In the rows, zero is written as 128.
Each named turn below is shown by a few rows before and after it. Which turns, in which order, take the first row of each later pair to the second? The first pair is answered.
Kad (before |-> after):
[120 134 104 116  86 126 100 108 133 126 164 116 136 110] |-> [117 138 109 112  89 128 103 106 129 107 155 114 144 112]
[104 143 141 110 118 151 110 141  97  67  88 164 167 124] |-> [110 137 145 129 106 129 100 166 101 115  91 200 123 102]
[128 126 132 126 107 106 137 135 143 165 129 138 109 106] |-> [130 113 118 115 112 122 142 115 150 161 142 106 117 115]
[151 152 148 126  95 115 107 110 158 144 158 119 110 120] |-> [149 148 139 119 100 126 112  98 158 132 162 103 121 126]
Kese (before |-> after):
[118 123 137 144 133 130 121 176 118 138 105 190 106 120] |-> [118 143 144 142 115 115 114 168 113 111 106 189 122 110]
[154 102 111 126 125 106 153 115 149 192 164 140  66 118] |-> [155 159 135 118  77  71 129  95 133 130 173 138 104  91]
[141 144 116 146  77 105 114 123 127 159 182 149 101  82] |-> [135 183 130 127  92 106 120  99 111  74 153 119 162 105]
[126 130 139 140 112 115 121 142 112 125 130 165 107 109] |-> [122 147 144 134 120 113 124 134 109  93 117 149 132 119]
Sez (before |-> after):
[134 144 122 123 139 103 156  95 135 132 120  75 114 133] |-> [125 134 112 120 108 108 144  96 133 146 147  88 105 119]
[153 132 133 123 100 111 142  82 146 161 176  96 104 112] |-> [133 147 139 124  66 109 119  99 122 125 178 126 119  93]
[156 133 133 133 165 113 155 115 149 137 103  96 118 150] |-> [148 112 121 129 127 123 144 111 152 166 146  96  96 128]
Fab (before |-> after):
[121 136 133 151 103 117 111 125 141 138 145 112 126 131] |-> [117 149 134 152 103 118 105 131 131 123 140 123 135 128]
[122 133 141 119 144 135 106 118 142 118 163 105 145 135] |-> [115 142 147 124 147 133 101 133 129 103 147 124 152 135]
[140 152 118 123 141 128 125 121 125 164 131 113  80 138] |-> [133 162 115 111 120 129 119 102 119 142 150  98  97 129]
Pairs:
Between the rows of a pair lie two turns.
[151 141 139 142 126  93 132 129 135 151 117 145 110 114] |-> [149 144 139 139 119  91 131 121 137 145 122 134 113 115] : Kese, Kad
[136 132 115 113 135 147 120 119 135  91 130 108 159 143] |-> [139 140 130 133 142 124 114 156 124 107 103 162 142 132] : Fab, Kad
[147 164 139 132 144 108 145 151 120 103 102 130 129 137] |-> [150 162 139 137 135  98 143 153 125 121 109 140 114 130] : Kad, Kese
[138 118 152 151 158 114 139 115 125 128  99 144 124 130] |-> [135  99 138 146 125 123 131 112 130 156 139 140 106 111] : Sez, Sez
[112 141 147 101 120 118 120 122 104  85 128 129 160 121] |-> [121 127 146 120 107 101 113 145 110 143 145 158 113 100] : Kad, Kad
[ 81 110 118 133 133 165 128  97 119 140 145  99 146 102] |-> [ 75 124 122 132 132 162 128 100 113 123 134 101 159 104] : Kese, Kad
[134 135 137 118 138 131 128 120 122  88 114 118 168 135] |-> [135  98 121 118 159 154 142 122 136 127 127 106 146 148] : Kese, Fab
[ 98  98 103 138 112 199 109 143  83 103 116 184 142 128] |-> [113  89 107 152 141 190 116 157  94 146 102 198 113 133] : Sez, Kese
[144 134 116 137 101 165  85 141  78 114 114 140 149 110] |-> [149 137 121 145 110 154  85 154  81 134 105 158 133 107] : Fab, Kese
[137 138 127 107 134 137 154 127 124 154 132 125 116 132] |-> [133 147 133 103 138 139 152 126 118 131 123 125 133 134] : Kad, Kad
[145 102 125 112 179 155 156 141 130 126 114 110 131 165] |-> [143 132 134 110 168 142 149 136 117  89 105 110 155 160] : Fab, Kad
[127 116 137 136 148 126 130 145 145 150 106 139 106 132] |-> [125 149 152 133 117 104 123 131 135 112 112 136 126 116] : Kese, Kese
[ 97 108 124  87 141 156 135 133 135  92 132 116 159 121] |-> [ 97  90 124 101 149 153 133 163 138 137 124 151 124 113] : Fab, Kese
[147 137 134 135 131  97 132 119 147 159 129 137  97 118] |-> [144 156 142 123 146 101 138 103 140 109 105 113 140 134] : Kese, Kese
[132 129 125 116  78  85  77 131 136 156 110 119 134  84] |-> [142 139 136 123 118  73  87 150 137 152  73 135 136 101] : Sez, Fab
[142 134 140 119 118 109 104 148 146 200 160 133  93  91] |-> [125 172 149 107  85 102  80 137 117 123 158 138 142  80] : Fab, Sez
[149 148 129 124 103 115 128 121 128 138 143 100 129 119] |-> [138 159 137 119 123 123 127 132 114 109 117 108 150 133] : Kese, Fab
[150 147 138 142 154  80  98 127  98 106  86 151 128 119] |-> [164 109 122 149 154  84 111 121 124 174 117 131  88 118] : Fab, Sez
[136 170 149 120 114  89 106 113 109  81 120 125 147 113] |-> [152 131 135 128 191 116 144 116 140 129  97  99 124 157] : Sez, Kese
[ 85 127  87 119  92 218 117 153 123  92 145 161 181 147] |-> [ 89 127  92 126 125 216 123 170 122  95 118 175 178 161] : Kese, Sez
[116 132 115  98 122 154 126 107 122  99 144  99 144 147] |-> [131 145 129 107 160 137 135 114 124  94 105 105 146 161] : Kad, Sez
